Here are some points:
  68  53  29   6  -5  -2  13  30  37  32  12  -7
  -50  -46  -36  -24  -23  -22  -28  -30  -27  -14    0   16
  72  55  28   5  -6  -4  13  31  39  35  15  -5
   21    1  -21  -26  -28  -18    6   28   35   29   17    2
  59  46  25  10   2  10  23  39  40  30  16  -2
   23   33   39   44   39   -3   -3  -36  -33  -41  -16  -29
  -56  -68  -69  -57  -35   -3   24   49   55   48   28   14
   23   11   -7  -14  -16  -10    3   14   18   15    8    0
  -109  -101   -72   -43   -25   -15   -17   -24   -23    -8    14    32
   49   41   26    9    1    4   11   19   23   17    1  -11
    8   -6  -23  -31  -28  -21  -11    3   10   11   11    6
  -48  -14   17   39   44   35    9  -17  -33  -37  -23   -5
    2   13   20   22   19    7   -6  -17  -14  -11    1    8
   18    2  -11  -23  -20  -14    6   18   26   28   21   14
  -13   17   43   57   59   45   23   -8  -21  -27  -23  -11
    8   -6  -24  -32  -29  -10   12   32   41   38   29   17
  -88  -82  -69  -46  -29  -29  -28  -33  -25   -8   12   29
   21   -5  -24  -32  -25    2   26   49   57   51   36   11
  -45  -38  -27  -16  -13  -16  -22  -25  -27  -16   -2    8
  -26  -14    1   17   22   18    5  -13  -26  -25  -21   -7
  -37  -22   -8    2    1   -6  -17  -24  -26  -16   -8    3
  -47   -5   31   58   59   41   12  -18  -35  -43  -35  -24
  -20   -6   11   20   20   15    4  -10  -10   -4    6   15
  -98  -87  -65  -39  -23  -19  -25  -34  -34  -19    1   22
   32    3  -21  -38  -37  -25   -1   22   28   23    9  -10
  -19   11   37   51   54   42   21   -8  -18  -22  -17   -6
  -64  -44  -16   -1   13    3   -9  -24  -27  -21  -10   11
  -81  -86  -75  -65  -53  -50  -53  -50  -43  -31  -17    3
  25  19   9   1   1   5  13  18  19  15   3  -7
Here are 24 more points, each followed by its number:
    4    3   -7  -17  -22  -14   -8    7   14   13    8   -1 0
   16   -2  -22  -33  -31  -13   10   31   40   37   29   16 1
   25   37   45   42   36   18   -1  -10  -17  -16   -9    4 2
  -31  -31  -33  -34  -40  -44  -56  -54  -49  -35  -22   -5 3
  -5   3  16  27  27  27  18   9   1  -4  -2   4 4
   -8    8   24   33   36   26   15    0  -12  -15  -12   -4 5
   54   51   37   21   13   17   20   26   24   15    1  -13 6
  -60  -64  -62  -48  -45  -46  -47  -48  -42  -29   -8   10 7
   -1   27   49   59   52   39   11  -11  -27  -35  -29  -24 8
  -28  -27  -24  -27  -35  -41  -47  -49  -46  -33  -13    2 9
  -43  -44  -23  -21  -23  -28  -39  -48  -48  -34  -19  -10 10
   25   -2  -26  -39  -37  -18    4   23   40   41   31   17 11
  -20  -17  -16  -16  -22  -38  -44  -47  -44  -33  -21   -9 12
  -31  -21  -13   -9  -14  -32  -44  -55  -56  -45  -30  -12 13
  -7  -3   5  13  15  13   6  -5  -6  -6  -2  -2 14
    5   22   40   49   39   22   -1  -26  -37  -41  -33  -18 15
  -41  -43  -39  -32  -31  -28  -27  -23  -15   -4    8   17 16
  -20   -2   24   40   43   37   15   -2  -18  -17  -14   -5 17
  -44  -17   14   34   41   35   18   -1  -19  -21  -12    0 18
  -92  -90  -72  -58  -46  -49  -60  -65  -62  -51  -33   -7 19
   14  -12  -35  -46  -44  -26   -4   16   29   28   23   14 20
   -5  -19  -25  -28  -21   -6   12   26   29   22   16    2 21
  -23    2   31   39   33   17  -15  -40  -54  -54  -40  -16 22
   42   29   10  -11  -17  -14   -3   10   18   18    7   -7 23
Which three of these numbered points are nearest to each point below by angle, seen from the average point of the first points? Their numbers follow each, nearest first.
   74   63   43   28   24   30   40   48   44   30    7  -10 > 6 23 4
   41   16  -17  -42  -46  -37  -17    8   20   24   17    4 > 0 20 11
   -9   20   42   54   54   41   18   -9  -21  -24  -19   -8 > 5 14 8
   54   62   57   52   35   11   -6  -16  -20  -21  -14   -6 > 2 15 8
  -81  -83  -76  -63  -60  -58  -65  -66  -53  -38  -14    7 > 7 19 16
  -37  -28  -15   -5   -3   -8  -17  -23  -27  -19   -6    6 > 10 13 19
   20   23   24   28   24  -21  -10  -41  -30  -36   -8  -28 > 15 22 2
   63   68   63   56   36   21    6   -7  -12  -12   -8   -8 > 2 6 8
  -23   -2   23   40   44   37   14   -4  -19  -18  -14   -3 > 17 5 18
  -43  -15   12   33   34   25   -2  -32  -46  -47  -29   -4 > 22 18 15
  53  46  31  21  17  20  27  33  30  22   5  -7 > 6 23 2
  38  30  23  15  15  23  27  34  33  20   6  -2 > 6 23 4
   56   53   45   36   31   34   31   34   25   10   -7  -14 > 6 4 2
   20   42   64   72   61   41   15  -14  -30  -38  -36  -23 > 8 14 15
   76   45   10  -20  -34  -25   -8   14   25   21    6  -15 > 23 0 6
   -1    4    2    0  -12  -30  -45  -55  -57  -43  -30  -22 > 13 12 9
   -6  -26  -44  -51  -47  -38  -15    4   16   26   26   17 > 20 11 21
   12  -16  -42  -54  -52  -40  -12   12   26   35   31   17 > 20 11 1
  -11   -3    9   16   16    9   -5  -20  -21  -18   -8   -3 > 22 15 8
  -87  -72  -54  -37  -29  -36  -44  -56  -52  -41  -19   -5 > 19 7 10
  -10    6   26   43   41   36   19    4   -9  -14   -6    3 > 5 4 17
   78   70   45   20    7   14   21   34   36   27    8  -12 > 6 23 2
  -73  -69  -53  -46  -42  -47  -54  -58  -51  -40  -20   -3 > 19 7 10
   15    0  -18  -27  -25   -8   13   32   40   37   27   15 > 1 11 21
   -6   16   36   41   29   13  -13  -33  -40  -37  -24  -10 > 15 22 8
   -2   -1  -10  -17  -24  -30  -34  -29  -16    3   15   24 > 9 3 12
   -5  -17  -26  -31  -24  -11    9   25   32   23   17    8 > 21 1 11
   34    3  -25  -38  -37  -22   -2   28   38   41   33   18 > 11 1 20
  -49  -33   -2   27   43   35   19    0  -11  -12    2   14 > 18 17 5
  -56  -53  -44  -36  -29  -34  -40  -43  -42  -32  -18    0 > 19 7 10
   11   -6  -21  -28  -26  -13    2   14   22   21   16   10 > 11 20 1
  -40  -37  -35  -32  -38  -46  -61  -63  -56  -39  -20    0 > 3 9 10
   50   33   11  -12  -18   -5    8   26   37   28   14   -2 > 23 6 0
  -61  -69  -71  -63  -58  -54  -53  -48  -40  -23   -6    4 > 7 16 19
   -2  -11  -14  -26  -35  -46  -56  -57  -48  -31  -15   -3 > 12 9 3
  -95  -82  -64  -43  -31  -28  -35  -43  -40  -24   -1   18 > 19 7 16
  107  106   87   62   37   26   26   26   24   11  -10  -30 > 6 2 23
  -31  -18    2   17   25   19   10   -5  -15  -15   -9    3 > 18 17 5
  -42  -14   19   39   45   37   20    0  -18  -19  -11    2 > 18 17 5
  67  68  57  47  43  49  50  48  42  20   2  -8 > 6 4 2
  -65  -71  -69  -59  -55  -50  -50  -47  -35  -23   -5    8 > 7 16 19
